In the data rows, the value 128 means zero.
Each second row below is the first row of its pair, turned about zero in one of two ways (a turn may also mirror it), then rescaled, with some noise.
Each pair is followed by the number of its way, counting from 0 in the order the ways first appear.
array([100.,  94.,  96., 126., 119., 157., 197., 158., 211., 171., 131., 124., 119., 129., 119.])
array([111., 112.,  43., 132., 113., 145., 143., 158., 137.,  93., 175., 110., 133., 159., 103.]) 0

array([103., 114., 103., 160., 224., 121., 121., 116., 120., 109., 118., 214., 133., 122., 125.])
array([148., 159., 159., 192., 127., 142., 112., 136., 141., 107., 166., 176., 171.,  72., 100.]) 0

array([104., 111.,  83., 131., 135., 131., 128., 124., 126., 127., 129., 123., 129., 119., 112.])
array([115., 136., 138., 116., 119., 136., 139., 115., 130., 123., 126., 106., 163., 119., 131.]) 1

array([105., 113., 113., 123., 119., 140., 142., 160., 128., 120., 109., 130., 121., 111., 130.])
array([146., 112., 138., 113., 127., 122., 132., 105., 145., 135., 139., 120., 139., 116., 132.]) 1

array([110., 117., 100., 142., 190., 128., 117., 134., 222., 181., 154., 121., 130., 117., 121.])
array([134., 138.,  85., 181.,  97., 121., 134., 169., 186., 115., 148.,  88., 162., 132., 117.]) 0

array([218., 186., 136., 116., 121., 121., 133., 116., 112., 121., 113., 117., 121., 122., 129.])
array([ 88., 132., 168.,  99., 129., 105.,  98., 121., 159., 130.,  83., 148.,  91., 144., 133.]) 0

array([114., 111.,  98., 126., 111., 129., 118., 118., 102., 156., 158., 136., 116., 120., 131.])
array([101., 128., 140., 136., 130., 114., 119., 132., 141., 108., 118.,  89., 132., 125., 137.]) 1

array([107., 116., 108., 113., 121., 129., 134., 132., 117., 108., 138., 128., 120., 119., 123.])
array([119., 123., 144., 121., 123., 115., 144., 118., 144., 131., 118., 125., 141., 126., 128.]) 1

array([ 91., 117., 105., 133., 122., 121., 108., 134., 113., 117., 123., 107., 130., 129., 127.])
array([123., 115., 128., 129., 120., 130., 158., 136., 137., 127., 142., 108., 151., 136., 138.]) 1

array([107., 113., 101., 120., 126., 131., 120., 116., 117.,  97., 120., 120., 123., 119., 121.])
array([121., 129., 143., 126., 108., 124., 151., 123., 136., 124., 127., 125., 150., 136., 122.]) 1

array([192., 179., 151., 126., 107., 133., 120., 133., 118., 117., 122., 128., 122., 123., 113.])
array([143., 163., 147., 146., 127., 138., 104., 143., 139., 131., 140., 175.,  84., 133., 155.]) 1

array([106., 103., 114., 116., 122., 126., 139., 123., 100., 120., 113., 112., 131., 105., 122.])
array([123., 115., 137., 104., 117., 119., 142., 131., 144., 106., 136., 128., 145., 129., 123.]) 1

array([175., 146., 177., 116., 131., 119., 124., 118., 133., 128., 120., 118., 115., 114., 131.])
array([147., 158., 112., 128., 127., 115., 110., 147., 125., 127., 136., 168.,  86., 137., 126.]) 1

array([110., 116., 106., 150., 138., 132., 130., 120., 111., 114., 134., 125., 123., 129., 123.])
array([143., 158., 122., 148., 135., 130., 130., 129., 108., 131., 134., 140., 116., 124., 123.]) 0

array([108., 103., 152., 123., 115., 124., 131., 122., 115., 113., 112., 128., 131., 116., 126.])
array([150., 128., 121., 106., 142., 141., 132., 133., 102., 138., 120., 145., 137., 116., 131.]) 0

array([212., 186., 153., 128., 116., 117., 121., 126., 114., 121., 124., 109., 128., 112., 123.])
array([100., 121., 161., 105., 126.,  98., 100., 112., 163., 149.,  74., 145., 100., 147., 132.]) 0

array([106.,  98., 104., 129., 111., 124., 132., 116., 110., 115., 122., 127., 129., 127., 132.])
array([112., 108., 139., 123., 121., 129., 134., 123., 140., 117., 129., 117., 146., 139., 116.]) 1

array([113., 117., 111., 172., 186., 130., 124., 115., 210., 183., 156., 128., 126., 122., 135.])
array([132., 179.,  67., 136., 156., 141., 115., 108.,  85., 142., 114.,  84., 152.,  89., 108.]) 1

array([114., 119., 166., 139., 115., 120., 121., 120., 126., 132., 152., 215., 127., 128., 132.])
array([155., 123., 146., 135., 172., 122., 118., 116., 123., 129.,  86.,  97.,  84., 160., 111.]) 1

array([123., 131., 231., 127., 108., 130., 115., 119., 119., 117., 134., 125., 122., 114., 129.])
array([141.,  97., 115.,  89., 127., 134., 143., 108., 131., 187.,  95., 150., 141.,  94., 144.]) 0

array([101., 104.,  91., 124., 125., 162., 194., 149., 197., 164., 153., 121., 121., 118., 115.])
array([108., 121.,  48., 141., 109., 127., 154., 150., 134.,  93., 166., 113., 122., 153., 101.]) 0

array([121., 117., 243., 125., 130., 122., 124., 105., 117., 116., 131., 194., 169., 163., 127.])
array([142.,  63., 160., 107., 133., 171., 146., 112., 136., 179., 124., 152., 141.,  52., 106.]) 0

array([100., 107.,  97., 122., 126., 140., 123., 127., 108., 117., 109., 119., 114., 124., 117.])
array([142., 160., 111., 134., 152., 141., 127., 130.,  98., 108., 127., 133., 128., 132., 145.]) 0

array([108., 113., 102., 124., 127., 121., 122., 130., 124., 120., 123., 137., 162., 229., 147.])
array([101.,  69., 131., 146., 122., 161., 124., 137.,  77., 162., 112., 121., 150., 146., 144.]) 1

array([102., 109., 118., 141., 126., 123., 137., 119., 116., 102., 128., 119., 111., 131., 131.])
array([116., 116., 138., 131., 129., 125., 150., 127., 135., 126., 135., 124., 140., 125., 105.]) 1

array([105., 116.,  98., 150., 201., 124., 113., 127., 227., 177., 147., 120., 124., 123., 117.])
array([135., 190.,  68., 117., 142., 132., 123., 108.,  80., 167., 113.,  82., 166.,  90., 116.]) 1

array([107., 110., 106., 157., 210., 120., 124., 117., 193., 182., 148., 123., 116., 120., 113.])
array([125., 188.,  84., 108., 147., 126., 131., 116.,  76., 143., 121.,  80., 155.,  87., 107.]) 1

array([202., 175., 156., 116., 128., 124., 128., 134., 110., 119., 129., 119., 125., 128., 147.])
array([ 99., 126., 168.,  98., 116., 109., 110., 101., 163., 142.,  99., 142., 102., 138., 134.]) 0

array([121., 116.,  93., 128., 122., 142., 154., 141., 110., 102., 132., 129., 136., 111., 123.])
array([141., 147., 119., 131., 136., 122., 135., 117., 103.,  98., 133., 149., 116., 141., 113.]) 0

array([101., 110., 160.,  14., 125., 136., 136., 124., 114., 128., 125., 121., 123., 118., 129.])
array([130.,  98., 118.,  81.,  85.,  65., 132., 145., 145., 139.,  80., 146., 111., 129., 144.]) 1

array([ 94., 105., 106., 131., 123., 117., 135., 115., 111., 109., 113., 111., 113., 118., 114.])
array([144., 163., 113., 130., 152., 133., 135., 148.,  93., 126., 127., 143., 129., 133., 137.]) 0

array([100., 123., 103., 147., 122., 128., 115., 131., 217., 192., 168., 124., 112., 123., 134.])
array([128., 108.,  70., 165., 101., 104., 128., 169., 156., 131., 163.,  80., 134., 133., 145.]) 0

array([115., 114., 107., 127., 133., 128., 128., 114., 116., 125., 129., 124., 124., 116., 124.])
array([119., 135., 137., 121., 123., 123., 137., 124., 129., 113., 125., 118., 140., 126., 123.]) 1

array([ 94., 125.,  93., 137., 127., 130., 138., 141., 207., 175., 139., 128., 119., 119., 123.])
array([122., 112.,  73., 162., 112., 119., 130., 169., 142., 112., 161., 101., 143., 147., 134.]) 0

array([149., 138., 219., 123., 126., 127., 116., 133., 126., 124., 133., 135., 175., 250., 145.])
array([123.,  78., 185., 103., 133., 211., 143.,  91., 154., 187., 136.,  93., 102., 106., 122.]) 0

array([112., 116., 102., 124., 147., 127., 118., 119., 152., 141., 159., 154., 125., 124., 127.])
array([140., 134., 118., 154., 126., 110., 136., 146., 138., 111., 152., 115., 131., 104., 130.]) 0

array([105., 121.,  98., 138., 125., 115., 121., 122., 123., 125., 117., 119., 118., 121., 132.])
array([140., 149., 126., 136., 135., 127., 122., 147., 104., 124., 135., 130., 130., 136., 143.]) 0

array([196., 168., 142., 124., 124., 117., 119., 127., 128., 121., 109., 157., 119., 121., 117.])
array([104., 109., 155., 115., 145., 111.,  93., 123., 167., 128., 105., 158., 114., 125., 132.]) 0

array([119., 105., 205., 128., 118., 119., 111., 130., 130., 100., 118., 125., 116., 116., 122.])
array([152., 123., 106., 112., 131., 119., 153., 138., 149., 144., 135., 140.,  79., 154.,  99.]) 1

array([ 98., 116.,  93., 123., 127., 134., 155., 135., 122., 117., 120., 136., 122., 119., 126.])
array([128., 114., 154., 113., 129., 125., 135., 114., 136., 128., 122., 121., 159., 111., 127.]) 1

array([137., 130., 229., 120., 178., 127., 123., 255., 122., 115., 122., 122., 127., 106., 135.])
array([134., 117., 122.,  80., 135., 130., 128.,  15., 177., 165., 140., 140., 236., 166., 102.]) 0

array([172., 152., 184., 121., 121., 119., 130., 121., 129., 117., 136., 130., 131., 120., 108.])
array([139., 156., 122., 122., 144., 130., 118., 147., 133., 134., 119., 172.,  79., 143., 130.]) 1

array([102., 115., 105., 117., 156., 130., 115., 125., 203., 192., 157., 105., 124., 121., 123.])
array([121., 168.,  67., 115., 127., 120., 112., 130., 118., 156., 106.,  83., 161.,  92., 135.]) 1

array([112., 116., 126., 128., 111., 145., 108., 111., 117., 108., 119., 122., 131., 114., 119.])
array([134., 130., 131., 129., 102., 139., 143., 125., 148., 115., 120., 122., 126., 140., 121.]) 1

array([228., 186., 130., 100., 114., 120., 117., 124., 113., 106., 120., 137., 127., 132., 125.])
array([ 97., 117., 185., 101., 143., 100., 104., 112., 171., 114.,  90., 149.,  85., 138., 140.]) 0

array([102., 106., 108., 128., 191., 128., 125., 124., 146., 182., 141., 123., 123., 135., 131.])
array([122., 167., 111., 154., 108., 139., 127., 149., 142., 122., 148.,  91., 159.,  99., 117.]) 0

array([117., 108.,  92., 140., 135., 134., 161., 141., 125., 102., 119.,   0., 133., 124., 119.])
array([141., 236.,  83., 100., 115., 158., 172., 139., 100., 159.,  61.,  76., 108., 248., 125.]) 0

array([217., 180., 124., 118., 129., 128., 118., 127., 120., 103., 122., 115., 125., 120., 138.])
array([134., 173., 143., 158., 116., 123., 104., 133., 114., 121., 150., 193., 108., 138., 161.]) 1

array([196., 164., 180., 129., 131., 129., 115., 117., 110., 119., 126., 122., 142., 221., 177.])
array([116.,  97., 112., 184., 124., 149.,  96., 164.,  67., 139., 131., 188.,  69., 145., 144.]) 1

array([103., 117., 104., 129., 115., 104., 119., 130., 111., 126., 122., 127., 117., 119., 124.])
array([139., 145., 127., 131., 151., 114., 121., 142.,  97., 130., 137., 127., 134., 131., 143.]) 0

array([116.,  97.,  89., 136., 137., 122., 126., 125., 131., 101., 123., 121., 130., 120., 137.])
array([117., 127., 129., 130., 120., 124., 142., 104., 122., 125., 139., 123., 162., 138., 116.]) 1

array([ 97., 100., 111., 157., 171., 134., 128., 145., 131., 126., 127., 196., 126., 114., 136.])
array([153., 136., 120., 163., 123., 133., 112., 122., 126., 111., 174., 159., 161.,  96., 112.]) 0

array([222., 192., 145., 119., 128., 128., 121., 125., 116., 108., 122., 115., 124., 119., 140.])
array([140., 172., 140., 162., 122., 122., 102., 140., 116., 117., 148., 201.,  93., 134., 158.]) 1

array([119.,  88., 110., 151., 127., 129., 121., 114., 107., 127., 114., 130., 115., 128., 122.])
array([115., 121., 140., 120., 117., 136., 129., 120., 126., 112., 147., 102., 130., 137., 105.]) 1

array([115., 115., 114., 121., 119., 120., 115., 117., 115., 114., 132., 107., 130., 105., 113.])
array([152., 148., 122., 128., 145., 115., 137., 138., 108., 126., 106., 127., 129., 129., 136.]) 0

array([199., 172., 162., 136., 128., 123., 118., 126., 108., 114., 124., 126., 119., 126., 141.])
array([142., 155., 136., 157., 135., 124., 110., 142., 116., 117., 152., 179.,  81., 139., 141.]) 1

array([106., 106.,  92., 120., 129., 140., 161., 153., 108., 110., 122., 128., 119., 115., 119.])
array([131., 157., 110., 128., 146., 128., 136., 117.,  96.,  98., 145., 146., 131., 143., 113.]) 0

array([107., 116., 154., 127., 130., 136., 111., 132., 107., 122., 102., 114., 128., 120., 122.])
array([148., 117., 122., 111., 112., 131., 152., 139., 133., 118., 144., 123., 110., 132., 124.]) 1

array([108., 103.,  92., 126., 119., 125., 121., 119., 194., 169., 162., 145., 125., 126., 133.])
array([143., 114.,  89., 152., 115., 110., 130., 169., 142., 109., 164.,  92., 125., 117., 135.]) 0

array([121., 109., 111., 134., 115., 128., 121., 115., 120., 114., 122., 131., 131., 122., 123.])
array([150., 136., 127., 132., 144., 129., 120., 139., 108., 123., 124., 137., 116., 125., 133.]) 0

array([108., 107., 102., 120., 123., 119., 124., 113., 129., 117., 105., 121., 125., 122., 129.])
array([148., 145., 124., 125., 141., 140., 124., 155., 105., 115., 128., 133., 130., 133., 143.]) 0

array([208., 174., 153., 121., 110., 123., 118., 130., 123., 118., 127., 118., 135., 116., 132.])
array([137., 167., 129., 150., 130., 130.,  99., 140., 131., 121., 144., 186.,  92., 144., 157.]) 1

array([112., 109., 100., 130., 128., 134., 134., 112., 220., 189., 130., 113., 136., 118., 139.])
array([128., 109.,  74., 146.,  88., 131., 124., 187., 149., 107., 139.,  84., 137., 140., 133.]) 0

array([112., 127., 176., 111., 136., 135., 131., 116., 118., 127., 131., 228., 122., 122., 118.])
array([122.,  87., 135., 130., 144., 131., 132., 115., 131., 123., 149., 171., 148.,  51., 124.]) 0

array([111., 125., 116., 134., 133., 126., 132., 103., 114., 122., 128., 119., 125., 127., 105.])
array([130., 149., 122., 142., 144., 131., 137., 143., 107., 134., 119., 137., 121., 119., 127.]) 0

array([110., 121., 105., 155., 128., 127., 124., 119., 107., 138., 119., 124., 118., 111., 126.])
array([134., 155., 116., 143., 130., 120., 105., 136.,  98., 134., 125., 133., 129., 123., 131.]) 0

array([111., 125., 103., 127., 137., 127., 113., 117., 113., 129., 115., 120., 117., 117., 125.])
array([129., 136., 138., 127., 112., 122., 141., 138., 124., 117., 135., 112., 145., 125., 127.]) 1

array([111., 128.,  91., 123., 120., 116., 116., 124., 117., 120., 120., 125., 118., 108., 119.])
array([129., 141., 148., 127., 119., 118., 138., 131., 139., 123., 134., 112., 156., 133., 136.]) 1

array([ 97., 108.,  97., 142., 129., 125., 102., 133., 125., 108., 109., 126., 124., 115., 138.])
array([140., 122., 131., 133., 115., 128., 153., 115., 133., 127., 145., 104., 155., 142., 120.]) 1

array([107., 111., 145., 116., 113., 123., 126., 111., 120., 120., 139., 211., 107., 116., 117.])
array([147., 125., 167., 122., 147., 108., 121., 120., 136., 134.,  84.,  94., 102., 155., 102.]) 1

array([118., 104., 239., 127., 111., 138., 140., 111., 119., 119., 128., 122., 128., 107., 132.])
array([153., 108.,  88., 106., 141., 122., 142., 142., 159., 114., 117., 149.,  59., 136.,  86.]) 1

array([236., 194., 124., 126., 122., 135., 113., 119., 109., 106., 121., 121., 118., 116., 128.])
array([133., 188., 159., 165., 114., 132.,  93., 135., 121., 112., 153., 198.,  95., 139., 163.]) 1

array([234., 178., 130., 130., 117., 122., 112., 121., 111., 126., 121., 116., 113., 121., 124.])
array([126., 183., 147., 156., 117., 128.,  82., 145., 119., 117., 162., 182.,  91., 139., 157.]) 1

array([ 97., 124., 105., 149., 133., 170., 122., 121., 112., 119., 115., 111., 115., 122., 116.])
array([131., 127., 142., 131., 101., 149., 153., 120., 135., 113., 136., 110., 135.,  99., 121.]) 1

array([161., 220., 209., 118., 125., 110., 119., 124., 121., 133., 123., 119., 180., 255., 146.])
array([140.,  89., 104., 170., 150., 182., 113., 216.,  61., 165., 104., 196.,  67., 140., 173.]) 1

array([111., 131., 105., 125., 119., 132., 160., 144., 113., 110., 115., 119., 114., 112., 123.])
array([119., 147., 115., 121., 137., 124., 135., 124.,  98., 114., 134., 151., 128., 152., 128.]) 0

array([ 97., 120., 105., 135., 127., 135., 120., 124., 114., 118., 119., 138., 132., 120., 142.])
array([137., 113., 138., 136., 124., 129., 143., 119., 128., 113., 126., 112., 147., 130., 126.]) 1

array([137., 138., 206., 132., 125., 121., 105., 120., 120., 124., 130., 126., 130., 114., 128.])
array([137., 110., 134., 104., 123., 129., 130., 113., 140., 178.,  94., 141., 143., 102., 138.]) 0

array([116., 110.,  98., 151., 134., 128., 111., 111., 120., 115., 117., 134., 126., 137., 125.])
array([121., 129., 140., 137., 119., 145., 136., 121., 117., 121., 134., 109., 145., 137., 112.]) 1

array([ 97., 112., 105., 121., 120., 117., 114., 255., 105., 128., 113., 133., 255., 253., 163.])
array([184.,  40., 229., 148., 138., 211., 125.,  14.,  71.,  87., 182.,   6., 177., 223.,  35.]) 0

array([222., 189., 133., 128., 114., 135., 135., 116., 108., 113., 118., 124., 138., 115., 120.])
array([ 94., 121., 166., 112., 125., 100.,  98., 111., 154., 124.,  75., 159.,  79., 145., 122.]) 0

array([106., 118.,  99., 130., 127., 102., 125., 137., 112., 118., 126., 130., 128., 122., 119.])
array([142., 147., 136., 136., 154., 119., 127., 138., 102., 122., 139., 131., 138., 133., 129.]) 0

array([184., 173., 169., 121., 106., 116., 120., 112., 114., 115., 129., 127., 125., 125., 130.])
array([110., 110., 159., 100., 132., 111., 119., 119., 149., 156.,  92., 148.,  99., 124., 142.]) 0

array([115., 113., 119., 127., 119., 124., 107., 123., 126., 113., 255., 125., 116., 124., 130.])
array([173., 147., 115., 147., 122.,  42., 204., 100., 143., 159., 163.,  86.,  76.,  87., 124.]) 0

array([ 97., 107., 105., 127., 130., 120., 126., 123.,   0., 137., 127., 124., 154., 239., 177.])
array([ 59.,   5., 176., 148., 122., 136., 156., 177.,  66.,  69., 145., 110., 109., 141., 170.]) 1

array([112., 108., 117., 125., 123., 123., 115., 117., 111., 120., 117., 115., 121., 120., 129.])
array([122., 124., 131., 124., 114., 121., 140., 131., 136., 118., 139., 120., 138., 137., 120.]) 1

array([105., 130., 153., 125., 128., 112., 121., 114., 117., 122., 123., 119., 130., 112., 129.])
array([141., 127., 119., 119., 136., 118., 148., 150., 136., 119., 127., 130., 122., 138., 119.]) 1

array([101., 103.,  90., 144., 125., 129., 116., 117., 106., 136., 120., 120., 124., 116., 128.])
array([115., 125., 136., 124., 115., 131., 139., 129., 132., 105., 143.,  93., 152., 127., 123.]) 1

array([ 98., 108., 138., 122., 111., 127., 130., 126., 117., 112., 153., 197., 120., 119., 130.])
array([141., 112., 156., 129., 154., 112., 133., 105., 139., 131.,  86., 100., 108., 152., 115.]) 1

array([114., 101.,  83., 111., 122., 152., 177., 146., 203., 181., 143., 124., 128., 119., 124.])
array([121., 140.,  97., 100., 137., 132.,  79.,  91., 141., 157.,  99., 106., 174.,  73., 133.]) 1

array([239., 189., 132., 123., 117., 121., 129., 126., 135., 121., 118., 109., 124., 126., 141.])
array([132., 180., 132., 165., 125., 130.,  74., 140., 118., 124., 155., 202., 105., 133., 161.]) 1

array([ 96., 106., 106., 142., 119., 117., 126., 118., 208., 177., 156., 121., 117., 116., 123.])
array([139., 113.,  71., 153., 114., 112., 133., 181., 144., 132., 153.,  90., 133., 131., 136.]) 0

array([113., 106.,  97., 157., 128., 136., 119., 117., 124., 109., 114., 130., 126., 126., 123.])
array([124., 131., 141., 131., 118., 150., 140., 112., 126., 120., 138., 109., 147., 135., 109.]) 1

array([117., 117., 114., 129., 123., 128., 255., 108., 146., 166., 158., 146., 131., 114., 127.])
array([108., 117., 139.,  86., 190., 124.,  76., 116., 139., 110.,  78., 150., 159.,  61.,  93.]) 1

array([192., 183., 175., 118., 117., 124., 109., 118., 113., 120., 120., 122., 123., 125., 114.])
array([100., 112., 159., 107., 139., 115., 111., 110., 161., 155.,  73., 146., 109., 124., 145.]) 0

array([117., 117., 108., 132., 134., 148., 188., 145., 206., 176., 134., 118., 114., 113., 123.])
array([ 99., 119.,  54., 132., 103., 130., 135., 159., 151., 107., 156., 117., 138., 155., 104.]) 0

array([104., 111.,  92., 118., 144., 134., 127., 122., 105., 117., 115., 118., 113., 128., 196.])
array([127.,  94., 128., 157., 109.,  91., 137., 116., 109., 103., 140., 123., 159., 116., 121.]) 1

array([189., 149., 169., 126., 119., 108., 110., 131., 121., 132., 117., 119., 142., 204., 188.])
array([122., 110., 192.,  85., 107., 162.,  99., 111., 158., 166., 135.,  99.,  94., 136., 145.]) 0

array([113., 108.,  93., 128., 125., 129., 117., 121., 121., 115., 111., 123., 137., 126., 131.])
array([127., 120., 132., 125., 111., 133., 136., 120., 126., 120., 133., 119., 156., 139., 128.]) 1

array([116., 116., 100., 131., 120., 138., 119., 125., 113., 113., 135., 121., 128., 125., 136.])
array([150., 148., 126., 135., 130., 123., 127., 125., 106., 118., 131., 128., 112., 129., 140.]) 0

array([216., 194., 149., 114., 119., 122., 119., 119., 124., 123., 129., 130., 119., 122., 131.])
array([ 92., 114., 169., 104., 126.,  98., 105., 116., 174., 137.,  86., 147.,  93., 135., 142.]) 0

array([133., 146., 222., 121., 122., 120., 112., 135., 111., 115., 115., 129., 132., 128., 132.])
array([127., 101., 145.,  94., 132., 146., 134.,  99., 137., 182.,  99., 148., 151., 108., 142.]) 0

array([108., 105., 109., 144., 121., 131., 125., 133., 122., 123., 119., 119., 131., 116., 136.])
array([129., 119., 126., 125., 127., 135., 137., 114., 140., 118., 141., 113., 145., 127., 124.]) 1

array([119., 118.,  97., 132., 116., 134., 122., 128., 117., 120., 115., 114., 122., 109., 124.])
array([142., 149., 116., 133., 136., 124., 117., 131., 103., 115., 119., 135., 123., 139., 140.]) 0

array([ 98., 102., 110., 138., 101., 129., 124., 109., 110., 112., 129., 119., 122., 128., 122.])
array([111., 114., 138., 131., 118., 138., 139., 129., 154., 120., 128., 110., 141., 137., 114.]) 1

array([ 95., 102.,  96., 125., 124., 127., 137., 126., 191., 185., 170., 126., 113., 116., 115.])
array([111., 154.,  94., 117., 144., 124., 100., 120., 144., 154., 100.,  73., 161.,  95., 124.]) 1

array([165., 160., 189., 122., 119., 133., 120., 126., 113., 113., 112., 125., 118., 118., 135.])
array([157., 138., 126., 137., 125., 120., 124., 148., 135., 123., 141., 170.,  74., 136., 129.]) 1

array([201., 182., 133., 118., 121., 123., 137., 131., 118., 120., 123., 123., 128., 119., 128.])
array([139., 166., 145., 144., 133., 126.,  98., 142., 122., 121., 140., 186., 106., 128., 161.]) 1

array([100., 109., 105., 116., 117., 132., 163., 137., 114., 115., 114., 122., 126., 214., 127.])
array([115., 142., 136., 124., 161., 189., 143., 125., 100., 123., 172., 114.,  97., 144., 125.]) 0

array([101.,  97.,  95., 131., 138., 149., 174., 150., 108., 112., 120., 112., 113., 124., 121.])
array([109., 104., 154., 102., 125., 126., 144., 101., 135., 128., 140., 128., 150.,  92., 116.]) 1

array([106., 125., 196., 129., 111., 121., 126., 114., 113., 117., 110., 128., 146., 114., 135.])
array([163., 108., 105., 113., 140., 130., 142., 152., 146., 113., 122., 141.,  94., 149., 110.]) 1

array([ 96., 115.,  97., 129., 131., 114., 136., 114., 116., 120., 125., 120., 124., 124., 123.])
array([117., 123., 142., 120., 126., 127., 144., 136., 130., 119., 127., 117., 162., 126., 119.]) 1

array([119., 103.,  99., 133., 129., 123., 101., 123., 117., 136., 116., 123., 125., 103., 122.])
array([128., 142., 131., 117., 112., 124., 132., 120., 131., 111., 145.,  97., 144., 141., 131.]) 1

array([119., 123.,  94., 150., 134., 124., 122., 117., 111., 123., 115., 142., 128., 125., 122.])
array([129., 135., 153., 129., 127., 138., 131., 126., 116., 110., 135., 110., 146., 135., 124.]) 1

array([102., 122.,  98., 138., 112., 121., 111., 120., 205., 182., 155., 125., 123., 116., 127.])
array([134., 106.,  80., 162., 112., 101., 128., 176., 142., 126., 147.,  85., 132., 131., 145.]) 0

array([112., 115., 218., 117., 116., 137., 111., 128., 102., 116., 133., 254., 114., 132., 121.])
array([140.,  65., 137., 112., 161., 138., 123.,  90., 132., 147., 157., 185., 148.,  26., 137.]) 0

array([116., 255., 159., 133., 120., 130., 130., 137., 113., 122., 122., 112., 145., 127., 123.])
array([ 31.,  88., 183., 174., 102., 105., 155.,  88., 116., 169.,  77., 158., 135., 172., 170.]) 0

array([107., 113.,  97., 113.,  98., 140., 169., 137., 124., 116., 130., 121., 130., 110., 121.])
array([130., 134.,  99., 117., 138., 120., 144., 133.,  90.,  98., 136., 137., 116., 148., 120.]) 0

array([112., 103.,  97., 130., 123., 163., 146., 156., 200., 194., 142., 119., 115., 120., 116.])
array([117., 116.,  47., 145., 111., 125., 121., 143., 145.,  98., 155.,  88., 135., 140., 122.]) 0

array([116., 110., 103., 136., 164., 112., 117., 118., 110., 120., 121., 126., 132., 124., 121.])
array([119., 137., 136., 114., 123., 126., 150., 124., 100., 116., 139., 115., 145., 139., 124.]) 1

array([ 90., 107., 145., 123., 124., 143., 116., 134., 115., 124., 124., 117., 117., 108., 108.])
array([146., 139.,  96., 128., 145., 134., 138., 117., 105., 137., 115., 133., 148., 116., 140.]) 0

array([219., 193., 128., 121., 118., 124., 125., 131., 135., 125., 119., 126., 134., 120., 118.])
array([ 94., 110., 162., 118., 130.,  99.,  99., 118., 173., 120.,  87., 142.,  95., 154., 128.]) 0

array([148., 123., 215., 128., 119., 134., 119., 125., 116., 115., 117., 130., 128., 109., 126.])
array([139., 107., 123.,  85., 131., 137., 124., 107., 139., 169.,  90., 156., 139., 103., 130.]) 0

array([106., 129., 108., 119., 143., 141., 158., 152., 123., 178., 117., 132., 126., 117., 132.])
array([141., 120., 128., 101., 137., 116., 112., 125., 119., 120., 130., 107., 141.,  83., 149.]) 1

array([111., 117., 192., 126., 119., 121., 123., 129., 118., 117., 116., 126., 131., 131., 103.])
array([138., 112., 118., 109., 153., 152., 141., 119., 120., 165., 107., 142., 148., 110., 129.]) 0

array([101., 121., 111., 127., 112., 132., 110., 129., 130., 117., 132., 137., 117., 115., 128.])
array([135., 130., 134., 136., 123., 123., 140., 123., 147., 133., 123., 107., 138., 133., 127.]) 1

array([143., 146., 211., 120., 135., 118., 136., 112., 105., 118., 117., 138., 175., 221., 137.])
array([111.,  91., 193., 105., 133., 202., 145., 106., 135., 178., 120., 118., 107., 103., 110.]) 0

array([117., 111., 100., 120., 131., 131., 123., 125., 104., 109., 125., 129., 114., 132., 122.])
array([113., 123., 151., 127., 113., 121., 140., 121., 125., 131., 133., 121., 139., 132., 126.]) 1

